In the data rows, the value 128 means zero.
Some points:
[108 121 136 103 149 144 126 125  73 149 100  82 171 126 160 119 199 147
 136 130 146 119  70 115 125 201 115 115 175 100  62 120 179 131 231 109
 140 181  32  87 133 171 116 112 132 156 174  99]
[140  76 116 160  71 193  82 119  81 144 111 114 131  46  84 120  89 101
 110 235 112  71 209  82 159 161 107  97 123 214 114 142  98 155 141 158
 131  50  91 106 130  96 169 110  94 119 193 145]
[ 80 121 116 149 185 213 134 187 124 104  79 132 149 123 177 159 123 115
 128 100 203 130 201 141 151 150  91 127 116 128 140  69  98 127  77 157
  54 129 141  92 109 101 112 206 156  35 155 158]
[153 136 161 102 147 185  69  99 188 108 121 123 186 148 174 160 205 150
 172 205 175 147 107 137 125 154 149 108 132  77 147 100  52 172  87  91
 141 172 150  55  80 112 113  69 109 141  95  96]
[ 18 128 124  63 100  76 154  85 146 167  67 120 152 123  41 105 162 153
 215 123 166 117 169  67 152 123 160  31 108 156 155 160  91 102 159  78
 152  59 207 141 200 105 101  56  44 188 133 151]
[183  84  87 129  84  74  64 160 117 152 161  25 104  73  96  90 109 141
 179  57 119  80 160  99 171  58 148 111  97 227 235 214 146  99 108 151
  36  93  43 102 173 103 166 171 161 113  66 120]
[169 118 122 101 171 139  59 170 100 147  49 150 132  90 200  92 146 116
 104  28 192  74 171 154 174  76  79 117 151 137 117  89 143  85 114 104
 184 130 106  69 154  84 154 168 108 103 102 129]
[ 40 233 190 160 146 111  52 154 176 158 164 152 163 118 155 209  84 169
 165 149  53 133  88 183 166 109  88  86 167 127 147 104 100 141 119 112
 166 149 114 118 149 165 150 163 114 130 162  76]
[155 149 102  42 133 129 163 119  95 155 102 152 127  89 176 166  82 118
 132 143 153  69 123 185 105 162  86 123 169  67  86  92 173 135 133 153
 113 188  23 148 113  96 171 160 202 135  48 153]
[222 129 112 137 143 125 119  90 138 137 202 123 149  88  78 219 200 185
 155 101 157 190 135  91  78 157 177 109 106  85 127  52  27  98 221 126
 190  93 152 166 154 157 160 152  82 209 132 122]
[122 112 129 112 158 173 155 114 182 188 151  90  57 108 120 166 116 126
 176 105 118 115 138  99  78 150  36 140 195 143 125 148  66  62 130 157
  98 123 146 161 149 162  65 144 118 159 173 123]
[ 65 129  99 138  40 153 144  84 118  76 165 202 171 103 129 112 168 106
 198 134 108 154 176  98 131  57 187 134 129 148 163 127 139 152 180  66
 198   0 225 108 108 255 255 145  52 128 147 213]
[121  93  81 158 181 119  42 172 112  95 174 109  87 161 105 177 133 201
 113 138  89 150 139 110 162 189  98 153 104 140 145 153 116 123 147 138
  74 170 140 129 162 110 164 118 140  32 170 170]
[118 135  82 108 175 120 144 166 123  91 147 183 120 150 117 155 178 127
 111 135  82 116 127 130 112  72 147 168 116 113 144  84 151 132 162 122
 147 109 168 138  85 146  83  75 179 105 104  68]
[152 191 131 145 167  84  93 137 147 100 110 150  81  88 119 128 176 177
 128 155  94 190 135  97 152  69  87 146 181 183 108 182  95  97 115 139
 150 189  41  97  56 104 173 155 122  94 100 184]
[131 107 179 144 200 157 105 190 140  96  60 105 151 135  79 132  85 142
  93 196  56 181 100 139  59 152 171 223 128 124  90 124 201 113 105 157
 160 121 200 159 128 177  59  65 136 102 166 184]
[ 96 182 160 100 104 121 197  73 152 127 162 141 124 172 165  58 133  55
 102 165 107 150 157  33 101 106 149 127 175 124 119 189 213 191 108 156
 106 130 139 148 127  89 108 145 192 128 105  90]
[ 83 166  89 129 204 134 167 153 148  57  87 170  87 188 167 109 128 109
  71  45 176  92  64 105 142 131  88 115 125  81  77  90 133 178 155 195
 152 148  36 168 120 128 125 164  33 190  78  26]
[112 171 114 152 127 118 132 166 149  41 171 160 133 121 190  94 142  81
 140 143  92 155 171 150 111 157 144 224 105 114  32 194 141 145  79 109
 120 175 161 172 138 136 113  82  78 178 131 139]
[179 171 179 177 174  99 117 144  37  91  90 146 169 141 181 145  89  35
 133 104 159 112  92 140  97 111  84 146  81 121  68 160 122  92 142 139
 179 133 181 131 126  49  86 159  75 175  87  95]
[174  96  81 154 160 112 155 167 173 149 112 132 192 177 158 116 150  74
  92 101 157 159 168 130 188 108  98 133  94 111 196 159  74  69 167 159
 161 180 108 145 131 151  61 146 164 142 156 128]
[ 90 106 149  48 112 108 107  67 160 105 128 158 216 205  73 156  92  61
 171 139 120 138  64 109  95  98 116 214 154 164  77 107 195  88 157  67
 134   8 110 141 122  76 145 110 118 137 147  66]
[147  52 101 145 122 149 192  90 184 211 116 179 128 184 170 131 151 139
 156 120 175 185 129 163 134 174 102 127 102  94  61  85 135 133  76  78
 173  99 183 149 134 151 141 137  63 176 140 134]
[140 139 165 187  97 173 163 146 168 191 124 146 199 124  59 108 126 110
 169 112  69 203 103 165  56 127 148  73 176 103  55 110 135 109 107  88
 146 148 108 112 128 168 105 162 228 183 138  77]
[ 97 124 112 154 139 145  99 109 181 137 164 134 135  90 112 144 164 133
 194 182  95 106  51  49 139  52 132 174 185  88 141 140  66 152 119  94
 128  82 163 182 112  93 167  55  92 149 175 111]
[162 157 179  75  33 188 112 111 148 145 160 116 135 145 121 101 169 113
 101  34 132 117  89  99  66 229 213 185 131 104  54  93 160 122 141 162
  97  91 252 105  94 148 140 127 144 111 105 125]
[193  95 209  45 178 101 155 157 121 137 123 103 139 162 161 169 133  82
 176 179 130 192  69 121 116 177 131 158  69 106 122 131 161 110  55  85
 180 139 151 130 129 173  95 101 124 155  29 105]
[105 163 175 115 114 148 115 145 163 159 180  59 100 102  97 121  48 115
 159  96 128 163  43 163 121 143 151 171 196 116  86 157 109 126 127 103
 138 139 208 104 127 172  52  77 125 119 132 187]
[114 108  43 160 108  96  33 151 118 143 185  86 104  73 113  98 113 161
  25  81 109 140 114  93 166  94 103  65  90 170 205 165 144 172 163 125
  49 114 102  56 170  59 255 127 108 157 146 179]
[170 107 140 107 179 131 157  73 231  73  98 100 193 158 122 152 120 135
 104 162 114  68 133 131 202 173 172 136 153 191 107 189 150  31  97 141
 154 175 181 186 153 164 110 108 167 182 145  48]
[108 114 151 160 191  69 201  59 126 133 146  68 115 166  67 152 153 133
  87  90  87  82 158 218 152  95 173 126 177 168 145 174 143 109 150 160
 117  62 137  97  96 179  40 102  95 119  97  62]
[120 106 117 102 135  92 156  63 120  80 150 126 176 173 119 137  62 142
 156  90 189 110  69 159 145 126 161 188  88 134 156 121 125 163  83 163
 187 221 130 200 128 122 117 197 115 123 104 126]
[126 173  60 132 114  68  63 107 133 161 121 136 158 152 164 101 147 176
 170 124  81 192 158 168 158 107 156  80  84 102  73 121  53 192 146 125
 176  18 203 194  84 191  73  98 152 130 170 168]
[109  94 130 123 161 138 236 126 117 115  70 179  81 121 159 142 214  61
 156 126  88 104 163 147  51 156 143 148 149  99 130  50 123  47 126 171
 122 195 109  77 136  78 114 175 110 163 119 115]
[163 135 163  80 162  92 100 126  72  98 143 143  67  29 116  96  38  41
  20 103 131  70 186 172 147 119  57  87 122 208 241 162 101 213 104  68
  67 195  70 121 140  76 212 243  95 147 147 165]
[137 223 127 115 121 177  47 145 131  77 170 130 176 137 117 172 116 193
 104 156 111 113 175  61 156 115 120  59 129 144 167 106 186 109  76 133
 114  89 109 104 180 127 127 162  79  96 157 224]
[135 134 148 101  76 131 131 108 155 144 152 166  16  74 147 106  74 175
 130 205 120 119  25 164 106 162 210 164  53 125 191 114  77 157 135 192
 177 150 129  79 139 161  83  99 166 109 117  29]
[130 149 195 114 123  96 184 201  85 159 103 110 211 255 140 114 131 164
  72 138 161 126 153 204  90  81 154 117 152 133 133  80 134 110 190 123
 133 143 117 163  79 102  85  67 139  78 117 109]
[125  88 105 104 137 116 152 118 107 211 128 140  63  65 122 153 104 119
  69  69 178  54 205 132  46 113 133  67 148 158 147 175  86 190 134 143
  80 111  43  65  98 154 185 135 169  90 154 134]
[ 85 228 127 175  72  91 188 128  93 193 127  70 151 162 145 229  79 125
  84 146 111 170 196 180 192 109  99 167  55  74 153  77  95  79 128 114
  55 176 114  73 170 113 153  45 139 143 112  71]
[150 132 127 110 139 107 157 113 116 178 161  59 104 140 187 163 113 144
 155 145 241 118  98  60 170 114 183  59 103  38 159 147 130  84 157 119
 134  56  63 143 176 121 101 109  74 146 119 154]
[ 74 129  72 149 140 130 101  81 121 102 111 117 170  89 105 103 158 169
 153 186  41 123 105  70 100 110 121 135 110 106 194 164 175 158 199 125
  82 140 133 140 134 169  67 163  87 123 101 170]
[172  88 184 122 135 142 145  73 174 127 146 161 139 100 101  97  85 176
 129 109  70 148  95  84 146  81 146 135  87 160 128 148 100  87 106 148
  93  83 174 179  85 183  67   0 142 161 168 170]
[143 156  80 237 100 150  81 126 131 168 145 122 177 147 157 122 152 153
 170 132 153 168 134 162 112 102 137 102 133 221 172 151 170 151 109  61
 111 121 156 195 179 117 170  82 138 152 135 218]
[159 107 101 108 124 134 118 172  74  54 129 177  92  71  71  89 130 189
  70 120 131 136 234 106 190  94 114  69  87 180 132 140 112 150  90  80
  99 107 118  61 207 131 200 143 162 140 128 170]
[ 92 109 146 122 171 150 220 145 101  77 137  52 117 184 144  96 110  63
 113  93 184 158  76 116  88 120 134 194  99  50 117 117 173 156 116  50
 176 148  98 163  27  78  71 129 199 161 209 119]
[167 109 110 145  99  80 151 122 144  91  26 164  73  80 122 111 149 114
  70  87 144 125 204 196 148 114  79  71 120 136 128 111  77 245  71 109
 151 118  34  16 195  45 161 158  76  16 111 220]
[106 107 142 151  78 140  76 189 141 194 188 230 141 155  62 134 108 115
 186 160 159 109 101 126 100 108 172  93 132 124 132  62 141 163  93 172
  77  97 115 141 124 171 115 119 107 205  96 176]
[ 62  62 105  89 157 147 133 122  93 107 111  63 173 137 129  99 117 150
 133 191 121 172  91 114 142 190  92 137 132 154 101 162 171 148 173  92
 121 120 186 150 111 132 153  55 145 121 121 168]
[133  78 177 176 131 114 142 165  76 166 133  74 105  97 104 190 175 123
 118 141 102  61 107 157 153 129 147  63  62 167  90 102  90 155 167 135
  75 154  82  98 168  78 119 143  98 150 158 152]
[132 142  98 148  83  36 140 101 163 167 130  89 120  68 187 153 127 134
 113 138 106 197  78 149 111  63 104  79 172 157 126 163 149 130 128 123
  71 198 132 144 133 112 145 135  81  77 128 154]
These points spread out most along one direction. Take the direction at right angles to it along which they spread out most. Go by this last direction. For each point below, how far along it does it lie, from 0 to 99? The average is 50, and the first point in the table lies past the average. One standard deviation of the points above along it is 16.
[114  58 142  79 102 135 161 156 142  72 118 113  37  51 103  80 162  64
  53 106 108  84  96 160 122 175  77 152  83 137  91 156  67  84 131 165
 114 148  45 180  94   3  90 247 248  74  93  97] -> 83
[138 108 115 143 141 187  34 152 150 105  65 184 117 167 150 104 165  76
 107  80 158 108 124 185  76 169  92 179 112  73  78  84 122 121 164 149
 203 127 146 102  61 117  70  84 110  99  53   0] -> 73
[138 173 126 125 132 150 147 159  46  69 148 168  79  79 141  76 109 130
 132 161 167 113 160 145 148 165 122 126  87 140 131  87 161 155 106 172
 118 189 107 144  46  27 142 197 134 114 144  82] -> 72
[225 107  83 137 134 132 151 189 153  49  86 105  64  63 169 112 122 143
 110 165 141  37 155 126  80 172 123 120 155 138 118 195 169 157  45 131
  98 188  69  88  83  69 204 132 219  65 241 165] -> 66
[112 133  91  62 116 205 138  90 115 161 102 226 175 153 100 130  99 114
 109 141 168 149  35 192 160  40  98 167 118  51  73 128 109  56 195 158
 133 124 116 104 158 127 109 205 107 103  91  86] -> 63
[135 150 162 175 120 168  97  53  91 135 160 124 141 185 178 146 134 160
 132 130 101 148 139 168 123 156 117 168 167 112 237 132 210  52 146 151
 147 111 194 167 149  67 114 120 192 149 133 151] -> 47
[125 161 142 117  97 112  84  62  97 117  60 113  79 160 105 134 118 117
 136 148 104 183 150 132 212 155 153  83 121 165 100  76 150 107 176 197
  87 121 152 156 112 228 173  72 123 133  84 182] -> 38
[120 121 123 140   0 139 161 136 145 202 170 123 150 117  58 182 140 140
 133 112  91 155 147  87 147 117 134  93 115  95 150 120 116 159  57 141
 182 141 127 136 124 187 145 105  74 104 198 117] -> 34
[150 155 159 140 109 117 175 128 102 190  87 200 116 186 118 131 138 159
 151 112 116  60 160  90 153 170 163 173 189  59 136 177 124 153 146 150
 125 146  66 133  72  85  68 125 133 122  52 132] -> 65
[ 97 104 180 185  86 182 127 216 106 106 190 118  78 126 136  88 121 108
 152  88 155 105 191  68  94 159  81 118 175 135 126  87 189 137 138 118
 146 103 157 124 178 195 144 128 206  87 117 136] -> 48
[108 128 139 188 179  99 145 117 119 129 199  83 109 216 132  23 103 147
 130 176  93 113  96 100 120 103 148 115 125 130 102 124 132 112  57 101
 113  81 188 140 145 253 152 113 165 129 119  68] -> 40
[138 105  75 108 139  19 119  97 128  95  87  88 107 147 107  90  96 170
 152  98 165 139 106  89  91 161 163 193 188 139 206 118  89 133  99 108
 131 179 182 185 157 164 142 218 126 107 136  88] -> 53
